In the rows, zero is written as 128.
A single turn carries every row of the set below to another of its rows. Some are shown first; where does it send the rows asked next?
tikag: [151 122 110 139 133 175 111 126 146 108 103 154 115 152]
lenoz: [103 104  94 109 126 137 137 104 107 146 106 164 125 132]
fav: [101 132 106 111 122 112 123 120 103 147 100 131 130 134]
nator: [ 93 117 113 105 149 139 141 106 111 117 109 140 121 106]
misid: [133 135  96 121 139 152 106 133 139 106 130 108 118 158]
Zek: [129 104 121 129 150 169 111 128 117  90 141 145 118 122]
fugu: [138 125 116  90 115 154  68 154 112 135 103 157 134 126]
vaz: [132  84 119 107 149 140  95 168 131 100 104 166 159 114]
Sab: [119  96 124 122 155 138 112 144 162 121 113 158 122 174]
kun: [ 92 146 127 111 135 140 105 147 108 121  84 154 103 104]
Napev: [146 135 104 104 130 136 124 134 151 103 114 135 157 165]
Rimo: [103 109 117 110 100 145 132 156 140 100 104 179 118 108]
sozik: [128 142 113 105 122 142  93 167 146 114 114 135 129 168]
gali: [102 124 125  88 122 126 136 136 137 108  77 168 144  97]
zer: [102 139 128 142 134 108 125 161 135 102  90 143 122 116]
Murag: [130  99 106 111 151 151  66 157  98 123 100 149 134 116]
pel: [140 100  93 105 119 150  90 144 163 135 100 136 116 139]
Gav: [129  96 107 114 161 114 106 141 153 115 112 154 173 123]
zuzer: [112 121 123 100  86 145 146 134 123 104 111 151 132 125]
kub: [102 130 107 152 148 125 105 143 121 127  90 157 110 106]
duge: [133  79 110 111 151 165 111 126 100  98 122 153 148 122]

pel turns into Sab
duge turns into Murag
Now find these:
kun turns into gali
fav turns into zer
kub turns into Rimo
sozik turns into Napev
fugu turns into Gav

A single turn carries every row of the set below to another of its rows. Some are shown first; where does it send the rows asked next?
nozat: [135 102 139 107 138 115 116 144  86 162 139 120 113  95 151 125 110 142
 142 131 116 158 129]
Kan: [139 110 140 109 141 114 114 140  91 163 133 125 117 103 166 121 101 143
 139 114 119 155 128]
vot: [102 140  76 111 129 129 134 140 121 116 167 137 147 145 135 117 119 145
 142 133 135 122 133]
tavu: [141  99 113 122 120 115 106 123 106 128 181 123 185 135 152 122  93 142
 120  90 127 133 116]
Gozod: [ 96 136  85 119 128 125 127 139 125 115 148 147 160 154 160 114 111 154
 140 119 132 110 138]
zas: [119  96 140 115 127 118 122 139  85 161 141 117 123  98 154 124 123 153
 137 137 109 157 135]
Lovel: [127  88 110 124 111 119 117 122  94 131 192 115 185 121 135 128 108 142
 119 112 114 138 118]
zevu: [112  92 149 153 129 138 129 123 140 126  78 123 133 138 117 120 113 142
 127 126 123 111 137]
Bati: [137  95 109 122 116 118 113 126  98 131 196 114 179 123 132 126 101 139
 120 107 124 139 117]
Kofol: [106 143  80 115 133 126 125 139 128 118 151 143 152 157 157 115 105 147
 142 116 138 113 137]
Pilez: [111  92 143 118 128 116 124 137  84 160 131 121 133 102 169 121 118 161
 134 129 102 152 141]
dol: [124 115 170 124  90 131 149 125 122 128 140 139 136 124  78 121 140 147
 131 121 139 124 130]
buta: [129 102 140 147 137 141 128 133 140 129  96 120 118 126  89 122 116 125
 136 132 132 119 128]
Feli: [107  89 148 155 128 140 131 127 138 127  87 122 134 130 103 122 122 141
 131 136 119 115 140]
Lavuf: [122  87 115 130 111 118 115 119  98 129 184 118 192 126 148 124 105 154
 116 105 115 132 124]
pofi: [ 87 131  83 121 123 129 135 138 122 114 157 140 163 152 153 116 120 159
 139 132 126 114 141]
fis: [147  99 109 120 119 116 108 125 104 132 188 116 176 126 137 127  92 136
 122  94 129 134 115]
gavu: [110 109 175 131  88 131 149 119 122 122 127 145 153 132  97 120 139 161
 129 117 128 119 136]
dubo: [ 93 132  76 119 123 131 136 139 122 115 162 137 153 147 140 116 123 153
 139 141 127 118 140]
musob: [133  92 114 129 116 114 110 120 101 128 177 125 189 133 155 126  93 148
 115  93 122 131 122]
repi: [134 122 179 127  99 122 136 122 133 126 112 153 147 145 117 118 115 153
 130  82 143 114 127]
lutir: [142 127 166 120  98 128 142 130 127 129 136 142 130 126  82 122 128 137
 134 106 150 125 122]
lur: [146 129 172 121 102 127 135 124 132 126 122 150 135 133 102 123 113 138
 135  85 155 122 122]
Gefem: [113 142  77 111 133 129 129 143 125 119 160 141 147 149 146 117 108 141
 144 123 141 118 131]
daz: [131 106 145 112 136 112 109 136  95 159 120 130 126 107 177 122  99 152
 138 108 116 149 131]
Tutas: [117  95 148 120 132 112 116 132  85 157 120 129 135 108 180 117 106 163
 134 118 108 148 138]
zul: [115 111 180 134  92 125 141 118 127 126 112 152 155 143 115 118 126 162
 127  97 134 113 138]
Vimiz: [131 105 144 146 138 136 124 131 146 128  86 125 118 131 103 122 103 122
 134 120 138 118 129]
kiba: [118  96 143 150 126 141 132 128 137 128  97 116 124 124  90 121 126 135
 131 140 127 120 134]
sivin: [125 101 148 149 135 137 122 126 144 128  80 129 128 140 116 122 104 133
 131 115 134 113 132]

gavu turns into zul
Vimiz turns into buta
Now find these:
Pilez turns into Tutas
Lovel turns into Lavuf
dubo turns into pofi

